Families of rows that turns and mirrors carry onto each other, the same ones carrying the whole set onto itself: the rest of each named row's family, in list order
5 families of 8 rows
ven: [.12 .25 -.28 .09 .35 -.13 -.07 .11 .04 .05 .02 -.03 .18 -.07 -.10 .02 -.09 .13 -.25 -.07 -.17 -.14 .00 .12 -.28 -.01 -.08 -.30 .14 -.05 -.06 -.07]
tem: [.11 .13 -.28 .07 .33 -.24 -.01 .20 .16 -.01 -.02 .01 .13 -.18 -.09 .16 -.05 .12 -.14 -.05 -.19 -.14 .01 -.01 -.20 .00 -.12 -.34 .08 .02 .02 -.14]
Tulu: [.19 .00 .19 .09 .27 -.06 -.06 -.10 .00 -.04 .00 -.01 .23 -.33 .03 -.37 .30 .23 .15 .05 .19 .08 -.05 -.06 -.16 -.31 -.32 -.11 -.22 .28 .25 .17]
duko: [.07 -.02 -.10 -.09 .10 -.14 -.02 -.03 -.17 .03 -.16 -.15 .14 .07 -.07 -.23 .02 .24 .21 .18 .02 -.19 -.22 -.16 .01 -.07 -.42 .22 .45 -.20 .51 -.04]
Kigok: [.05 .06 -.14 -.04 .06 -.04 .02 -.02 -.18 -.16 -.10 -.04 .03 .15 -.13 -.25 -.03 .30 .21 .23 .18 -.15 -.19 -.21 -.01 -.07 -.37 .21 .45 -.26 .56 .01]
vesi: [.05 .21 .24 .14 .11 .26 .17 .06 -.20 -.17 -.15 .29 .02 -.04 .26 -.33 -.09 .15 .16 .02 .41 .04 -.31 .17 -.03 -.14 .11 -.10 .14 .14 .07 .10]
Lasuv: [.01 .11 -.33 .08 .04 -.03 -.17 -.25 -.39 .11 -.12 .00 .23 -.03 -.07 .09 -.05 .53 -.05 .06 .21 -.17 .16 .01 .03 -.13 .07 -.03 .18 -.05 .09 -.31]
fara: [.06 .20 -.20 .02 .44 -.10 .03 .17 -.03 .04 .13 -.05 .29 -.17 -.13 .06 -.03 .10 -.28 -.01 -.15 -.10 -.05 .02 -.16 .06 -.09 -.28 .11 .00 -.04 -.16]
Gad: [-.01 .10 -.08 -.14 .11 -.07 -.03 -.10 -.18 -.04 -.06 -.02 .01 .08 -.14 -.34 .04 .26 .32 .18 .12 -.16 -.18 -.22 .05 -.09 -.38 .12 .48 -.21 .52 -.07]
Pel: [.15 .04 -.15 .07 .26 -.06 .21 .00 -.05 -.03 -.28 .12 -.32 .03 -.25 .15 -.04 -.16 .06 .04 -.01 .00 -.37 -.13 -.22 .06 -.09 .14 .07 .12 .31 .01]
nizag: [.01 .22 .37 .14 .09 .17 .15 .02 -.12 -.15 -.10 .28 -.04 -.06 .16 -.35 -.05 .10 .13 -.04 .31 -.07 -.31 .12 .14 -.22 .09 -.12 -.02 .13 .01 .19]
Bis: [-.02 .16 .23 .14 .10 .29 .21 .06 -.16 -.27 -.04 .24 .02 -.08 .17 -.41 -.18 .13 .09 -.19 .36 -.03 -.24 .13 .03 -.16 .06 -.09 .12 .06 .03 .01]
mup: [-.02 .30 -.01 -.21 -.13 .16 .04 -.13 -.03 -.30 .24 -.02 -.22 .24 .21 -.19 -.11 .17 .21 .23 .19 .10 .13 -.04 .06 .04 -.15 -.14 .05 .25 -.02 .15]
nen: [-.09 .35 -.15 -.18 -.13 .11 .05 -.01 -.02 -.25 .22 .02 -.14 .31 .28 -.12 .00 .21 .13 .25 .12 .06 .16 -.04 .03 .00 -.16 -.02 .11 .19 -.12 .13]
nadu: [.14 -.06 .15 .11 .21 -.02 -.19 -.14 -.02 -.15 .05 -.03 .28 -.34 .12 -.25 .20 .32 .16 -.03 .14 -.03 -.08 -.24 -.09 -.31 -.28 -.17 -.25 .27 .27 .14]
tuza: [-.02 .09 -.24 .14 .17 -.07 -.05 -.18 -.42 -.03 -.12 .01 .17 .03 -.05 .04 -.09 .53 -.01 -.01 .19 -.25 .03 -.08 -.11 -.13 .10 .02 .39 -.03 .16 -.39]
pip: [.00 -.10 .23 .03 -.08 .02 -.29 -.10 -.07 -.11 .16 .06 -.02 -.05 .30 .10 .00 .08 -.20 .20 .16 .22 .22 -.23 .19 -.11 -.09 .11 -.23 .07 .15 .00]
sube: [.00 .33 -.19 -.04 -.21 .08 .13 .03 -.09 -.28 .14 .08 -.16 .32 .19 -.08 -.12 .17 .21 .16 .13 .11 .08 .01 .04 .03 -.21 -.13 .01 .26 -.14 .14]
fusis: [.00 -.10 .29 .02 -.14 .04 -.25 -.19 .00 -.12 .16 .00 -.07 .03 .18 .17 .01 .15 -.11 .25 .01 .16 .12 -.23 .13 -.11 -.12 .25 -.20 .06 .16 -.13]
zalu: [-.03 .08 -.24 .14 .10 -.05 -.05 -.21 -.50 .08 -.09 -.02 .21 -.07 .02 .02 -.15 .38 .00 .04 .12 -.23 .25 -.04 -.01 -.14 .08 -.04 .32 -.10 .07 -.30]
talaz: [.18 .06 -.01 -.03 .23 -.19 .15 -.06 .00 .03 -.26 .04 -.33 .09 -.26 .22 -.08 -.08 .01 -.04 .01 -.08 -.35 -.13 -.16 .12 -.01 .11 .01 .09 .27 .07]
nakiv: [-.15 -.16 .24 .03 -.12 -.06 -.32 -.13 .00 -.11 .16 .09 .03 -.06 .17 .18 .05 .09 -.07 .20 .05 .23 .10 -.26 .03 -.07 -.10 .04 -.28 .08 .14 -.10]
mal: [.17 .03 -.08 -.02 .20 -.15 .14 -.17 .02 .09 -.25 .07 -.22 -.04 -.34 .24 -.11 -.06 .05 -.01 -.04 -.03 -.28 -.12 -.30 .06 -.13 .22 .09 .07 .29 -.04]
nodo: [.03 .38 -.09 -.17 -.11 .20 -.05 -.02 -.05 -.14 .25 -.03 -.18 .22 .23 -.11 -.18 .20 .09 .19 .14 .08 .17 -.01 .05 .06 -.14 -.02 .08 .21 -.18 .18]
Dasa: [.02 .04 -.07 -.08 .11 -.05 -.02 -.18 -.06 .02 .00 .02 .01 .09 -.03 -.34 -.10 .16 .23 .23 .03 -.13 -.22 -.28 .03 -.01 -.34 .26 .51 -.21 .47 .01]
nam: [-.02 -.08 .28 -.01 -.04 .00 -.31 -.05 .02 -.13 .18 .08 -.03 -.08 .21 .19 -.02 .02 -.11 .28 -.07 .15 .08 -.30 .08 -.17 -.08 .11 -.20 .12 .30 -.11]
Bor: [.07 .04 -.11 -.14 .04 -.12 -.09 -.19 -.09 -.04 -.07 -.01 .09 .16 -.18 -.29 -.02 .18 .12 .22 .13 -.09 -.23 -.23 .06 -.06 -.37 .19 .46 -.10 .57 -.01]
Sedo: [.05 .31 .34 .13 .17 .24 .14 -.01 -.22 -.03 -.14 .25 .10 -.07 .17 -.31 -.02 .12 .10 -.11 .37 -.03 -.17 .15 .01 -.21 .07 -.10 .13 .15 -.06 .12]
Sisiz: [-.02 .23 -.42 .01 .39 -.21 .05 .23 .07 .03 -.02 .03 .16 -.06 -.13 .05 -.06 .13 -.18 -.05 -.17 -.06 -.01 -.02 -.16 .05 -.06 -.19 .16 -.06 -.01 -.07]
bora: [.12 .07 -.03 .01 .23 -.22 .16 -.25 -.06 .04 -.34 .07 -.25 .09 -.20 .11 -.02 -.10 .00 .00 .05 -.07 -.38 -.13 -.27 .03 -.17 .16 .10 .13 .23 .18]
bato: [.24 .11 .19 .14 .23 .03 -.16 -.15 -.06 -.12 .16 .14 .20 -.31 .14 -.29 .29 .26 .09 .05 .20 .05 -.04 -.12 -.20 -.30 -.31 -.18 -.25 .27 .21 .13]
Fal: [.20 -.03 .16 .01 .18 -.13 -.22 -.12 -.11 -.15 -.03 .04 .23 -.33 .08 -.27 .30 .31 .18 .10 .23 .00 .00 -.15 -.23 -.29 -.21 -.12 -.23 .22 .34 .20]
Kani: [-.01 .42 -.13 -.20 -.12 .20 .11 .01 -.07 -.36 .14 .04 -.19 .18 .25 -.06 -.21 .17 .14 .23 .12 .12 .04 -.02 .03 -.02 -.19 -.02 .04 .18 -.05 .23]
Rugiv: [.19 .08 .25 .09 .28 -.11 -.13 -.26 -.06 -.15 .09 .08 .27 -.29 .04 -.37 .27 .27 .10 .03 .15 .05 -.16 -.17 -.07 -.29 -.26 -.06 -.19 .29 .25 .16]
tumen: [-.05 -.14 .21 -.08 -.04 -.06 -.27 -.23 .01 -.03 .16 .10 -.07 .09 .21 .04 .00 .10 -.15 .26 .03 .22 .09 -.26 .14 -.07 -.07 .18 -.28 .12 .16 -.08]
Nofim: [.02 .07 -.20 .18 .10 -.12 -.14 -.20 -.46 -.01 -.12 .09 .14 -.12 .01 .06 -.08 .54 -.03 -.03 .23 -.20 .12 -.03 .04 -.19 -.02 .03 .29 -.14 .19 -.35]
tasi: [.06 .21 .29 .17 .23 .19 .17 .03 -.08 -.16 -.12 .29 .02 -.11 .13 -.31 -.10 .16 .05 -.11 .43 -.04 -.24 .11 .02 -.24 .15 -.06 .12 .22 -.02 .08]
kag: [.16 -.01 -.06 -.06 .23 -.16 .19 -.14 -.10 .08 -.22 .15 -.19 .03 -.29 .07 .00 -.13 -.02 .04 -.02 -.13 -.41 -.20 -.21 .07 -.09 .23 -.01 .12 .30 .08]
gasi: [-.12 -.01 -.20 .09 -.01 -.13 -.08 -.17 -.40 -.01 -.07 -.03 .16 -.14 .03 .06 -.04 .49 .02 .02 .18 -.27 .14 -.05 -.07 -.18 .05 -.04 .28 -.14 .22 -.39]
Pamat: [.13 .19 -.32 .03 .41 -.20 .05 .18 .05 .06 .11 -.01 .09 -.11 .00 .10 .00 .09 -.23 -.08 -.18 -.04 .03 .00 -.24 .10 -.16 -.29 .07 -.01 .07 -.14]

The rest of the family of fara: Lasuv, Bis, sube, Dasa, nam, bora, Fal
The rest of the family of nizag: duko, mup, tuza, pip, mal, Sisiz, bato
The rest of the family of nen: Tulu, Gad, fusis, talaz, Nofim, tasi, Pamat
The rest of the family of kag: ven, vesi, nadu, zalu, nakiv, Bor, Kani

Families of rows that turns and mirrors carry onto each other, the same ones carrying the whole set onto itself: the rest of each named row's family, in list order
5 families of 8 rows
puz: [-.04 -.25 -.17 -.09 .22 -.03 -.27 -.06 -.10 -.38 -.06 .08 .15 .02 -.12 -.01 .16]
zop: [-.20 -.27 -.19 -.18 .09 .14 -.19 -.10 -.21 -.20 -.07 .12 .01 .04 -.20 .05 .16]
mebin: [-.20 .28 -.08 -.07 -.04 .13 .10 .00 -.14 .21 -.05 -.07 -.29 -.07 -.14 .15 -.12]
Gup: [-.23 -.06 -.09 -.05 -.01 .20 .08 -.32 -.18 .19 .11 -.08 -.23 .17 -.03 .05 .06]
palit: [.08 .06 .00 .17 .21 -.10 .04 -.35 .05 -.01 .23 -.28 -.06 .21 .19 -.07 .03]
ravem: [-.16 -.29 .04 -.26 .11 .11 -.02 .07 -.10 -.08 -.14 .21 -.05 -.22 -.16 .00 -.02]
lonur: [-.31 .01 -.36 .08 .04 -.24 -.17 .12 .12 -.28 -.05 .13 .18 -.05 -.08 .16 .03]
rutu: [-.20 -.15 .09 -.07 .02 .12 .30 -.15 -.05 .28 .04 -.04 -.23 -.12 .07 .06 -.02]
Gakos: [-.24 .03 -.25 -.02 .05 -.01 -.15 .20 -.16 -.13 -.20 .08 .05 -.25 -.25 .17 .00]
Rovi: [.10 .09 .31 .22 -.14 -.18 .23 -.13 .09 -.14 .04 .02 .00 .20 .23 -.08 .06]
neruv: [-.18 .07 .26 .07 -.29 .04 .20 -.09 -.11 .09 -.01 .17 -.16 .21 .01 -.08 -.02]
tiso: [.20 .26 -.04 .16 .23 -.23 .10 .00 .16 -.22 .00 -.26 .04 -.13 .16 .17 .05]
Gazas: [.11 -.14 -.11 .04 .30 -.16 -.23 -.14 .02 -.41 .04 -.06 .19 .08 .02 -.06 .12]
tipub: [-.30 .14 -.19 -.08 -.04 .12 -.05 .11 -.21 .08 -.15 .05 -.15 -.16 -.25 .17 -.08]
vul: [-.14 .03 -.31 .14 .10 -.31 -.03 .04 .25 -.36 .00 .01 .19 -.05 .10 .22 .12]
Mumo: [-.23 -.23 .06 -.23 .03 .19 .18 -.04 -.12 .14 -.07 .12 -.20 -.18 -.09 .05 .00]
kol: [.12 -.09 .11 .18 .32 -.29 -.02 -.05 .16 -.11 .09 -.12 .16 -.13 .16 -.16 -.14]
lufu: [.01 .15 -.19 .09 .12 -.28 .14 -.05 .32 -.32 .06 -.09 .05 .02 .24 .25 .14]
komed: [-.08 -.06 .11 .12 .10 -.05 .31 -.21 .07 .28 .14 -.18 -.15 -.09 .19 .00 -.07]
tid: [-.02 .13 .32 .15 -.23 -.05 .26 -.15 .00 .02 .04 .06 -.13 .23 .15 -.08 .00]
kazak: [-.07 .01 -.23 .07 .16 -.17 -.15 .20 -.04 -.31 -.18 .01 .19 -.27 -.13 .17 .07]
fupu: [-.14 -.18 .10 .14 -.18 -.16 -.05 .10 -.08 -.31 -.15 .29 .23 .04 -.04 -.06 .11]
gurez: [-.26 -.15 .11 .07 -.27 -.04 -.03 .08 -.17 -.15 -.15 .34 .08 .08 -.12 -.06 .06]
vab: [-.24 .33 -.11 -.21 -.07 .08 .06 -.06 .09 .04 .06 .09 -.34 .16 -.06 .13 -.14]
far: [-.01 .38 .01 -.01 .04 .05 .21 -.09 -.01 .17 .04 -.20 -.30 -.03 .04 .15 -.10]
bes: [.16 .37 .02 .10 .15 -.11 .21 -.08 .11 -.02 .05 -.29 -.15 -.05 .17 .16 -.03]
kug: [.10 .10 -.14 .15 .24 -.25 -.04 .12 .09 -.35 -.10 -.14 .19 -.22 .05 .18 .09]
roze: [.04 -.04 .13 .22 .23 -.21 .17 -.16 .15 .12 .16 -.21 .02 -.09 .23 -.10 -.10]
pezi: [-.38 .21 -.23 -.17 -.08 .03 -.11 .04 .01 .00 -.01 .19 -.20 .09 -.19 .10 -.15]
zin: [.11 .00 .26 .25 -.09 -.27 .14 -.05 .10 -.30 -.01 .07 .17 .14 .20 -.07 .11]
Kanit: [.17 -.01 -.03 .15 .30 -.18 -.11 -.25 .09 -.25 .16 -.21 .11 .16 .15 -.09 .06]
Bareg: [.08 -.16 .08 .03 .33 -.22 -.16 .06 .09 -.26 -.02 .05 .20 -.19 .00 -.16 -.11]
pibof: [-.29 -.20 -.16 -.16 -.01 .23 -.05 -.19 -.25 .04 .00 .05 -.15 .09 -.16 .07 .13]
teno: [-.07 .36 -.05 -.15 .01 .00 .21 -.13 .21 -.03 .11 -.04 -.32 .18 .12 .19 -.04]
nobi: [-.41 .07 -.33 -.04 -.02 -.09 -.20 .11 .02 -.14 -.05 .21 .01 .00 -.20 .11 -.09]
foz: [-.09 .05 -.03 .09 .07 .06 .12 -.38 -.06 .17 .21 -.23 -.21 .22 .11 .00 .03]
Votam: [-.04 -.26 .06 -.16 .24 -.05 -.17 .12 -.02 -.24 -.11 .18 .11 -.22 -.13 -.10 -.07]
Banom: [.02 -.12 .17 .22 -.10 -.26 .01 .04 .03 -.38 -.10 .18 .25 .06 .09 -.07 .14]
Falop: [-.27 -.05 .16 .04 -.32 .05 .07 .00 -.18 .01 -.09 .29 -.07 .15 -.10 -.08 .00]
kozel: [.04 .28 -.08 -.02 .07 -.14 .24 -.13 .32 -.18 .11 -.12 -.15 .12 .24 .23 .07]

The rest of the family of nobi: lonur, vul, lufu, vab, pezi, teno, kozel
The rest of the family of Kanit: puz, zop, Gup, palit, Gazas, pibof, foz
The rest of the family of gurez: Rovi, neruv, tid, fupu, zin, Banom, Falop
The rest of the family of tiso: mebin, Gakos, tipub, kazak, far, bes, kug

Families of rows that turns and mirrors carry onto each other, the same ones carrying the whole set onto itself: the rest of each named row's family, in list order
11 families of 3 rows
Toki: [.01 .06 -.10 -.04 .25 -.17 -.20 -.09 -.23 -.16]
revug: [.08 -.04 -.29 .09 .17 -.11 .14 .07 -.12 -.07]
zufas: [.11 -.09 -.13 .07 -.08 .18 -.05 .26 -.29 -.18]
nup: [.13 -.23 .15 .01 -.07 .12 .18 .14 -.24 -.07]
Vafa: [.17 .16 .17 .08 .24 .20 -.18 .27 -.16 .01]
nete: [.06 .02 -.18 .08 .01 .25 -.15 -.24 -.29 .03]
vak: [.08 .26 .11 .09 .09 .00 -.25 -.03 .26 .08]
sizuf: [.09 -.05 -.01 .10 -.18 -.03 .09 .28 .18 -.03]
doli: [-.25 .01 .07 -.41 .16 .05 -.02 .03 .04 .06]
kosu: [.28 .24 .09 .16 -.07 .29 -.16 -.02 .02 .01]
lut: [-.41 -.04 .10 -.16 .00 .04 .06 -.04 .11 .16]
tef: [-.05 .28 -.15 -.14 .09 .41 -.12 -.07 -.23 -.09]
Vusib: [.00 .09 .08 -.30 .28 .06 .21 -.14 -.06 -.19]
rar: [.18 .12 .22 -.14 -.01 -.24 .04 .16 .04 .00]
Duguv: [.21 .12 .03 .08 .18 .42 .15 .13 -.03 -.06]
pusu: [.09 -.19 .10 -.09 -.07 .17 .18 .02 -.33 .12]
Bulu: [.01 .16 .36 -.29 .08 .17 -.12 -.06 -.20 .10]
kidu: [-.14 .16 -.34 .11 .18 .07 -.19 .08 .02 .07]
Luvok: [.00 .03 .24 -.21 .01 .12 -.10 -.03 -.36 .23]
tamid: [-.17 .15 .28 -.11 .33 .11 -.19 .11 .03 .03]
Safo: [.02 -.19 .12 .07 .02 .23 .24 .13 .17 -.16]
mated: [.03 .35 -.11 -.20 .15 .02 .03 -.26 .04 .07]
vemo: [.11 .17 .32 -.24 -.15 .21 -.05 .16 -.10 -.09]
diz: [-.02 .05 -.13 .24 -.01 .15 -.29 -.17 .10 -.03]
sis: [-.13 .31 .13 -.26 .13 .15 .05 .13 .22 .10]
Peram: [-.15 -.08 -.27 -.06 .00 -.06 -.28 -.05 -.04 .06]
Mip: [-.27 -.18 .05 -.01 -.17 -.08 .04 .00 .10 .10]
raf: [-.38 -.09 -.10 .02 -.02 -.03 -.11 -.07 .00 .14]
rilel: [.08 .04 -.14 .17 .16 .19 .15 -.05 .25 -.04]
Bulo: [-.02 -.23 -.06 -.18 -.24 -.01 .12 .07 .13 -.04]
Begar: [.22 -.03 .05 -.05 -.16 -.12 .06 -.16 .03 -.23]
faves: [-.02 .00 .15 .08 .32 -.01 .02 .29 .14 -.02]
Dini: [.05 -.03 -.08 -.03 -.10 .22 -.05 -.23 -.34 .19]

The rest of the family of mated: revug, rar
The rest of the family of vak: rilel, faves
The rest of the family of nup: nete, Bulu
The rest of the family of Bulo: doli, Peram
The rest of the family of sis: sizuf, kidu
The rest of the family of tamid: Safo, diz

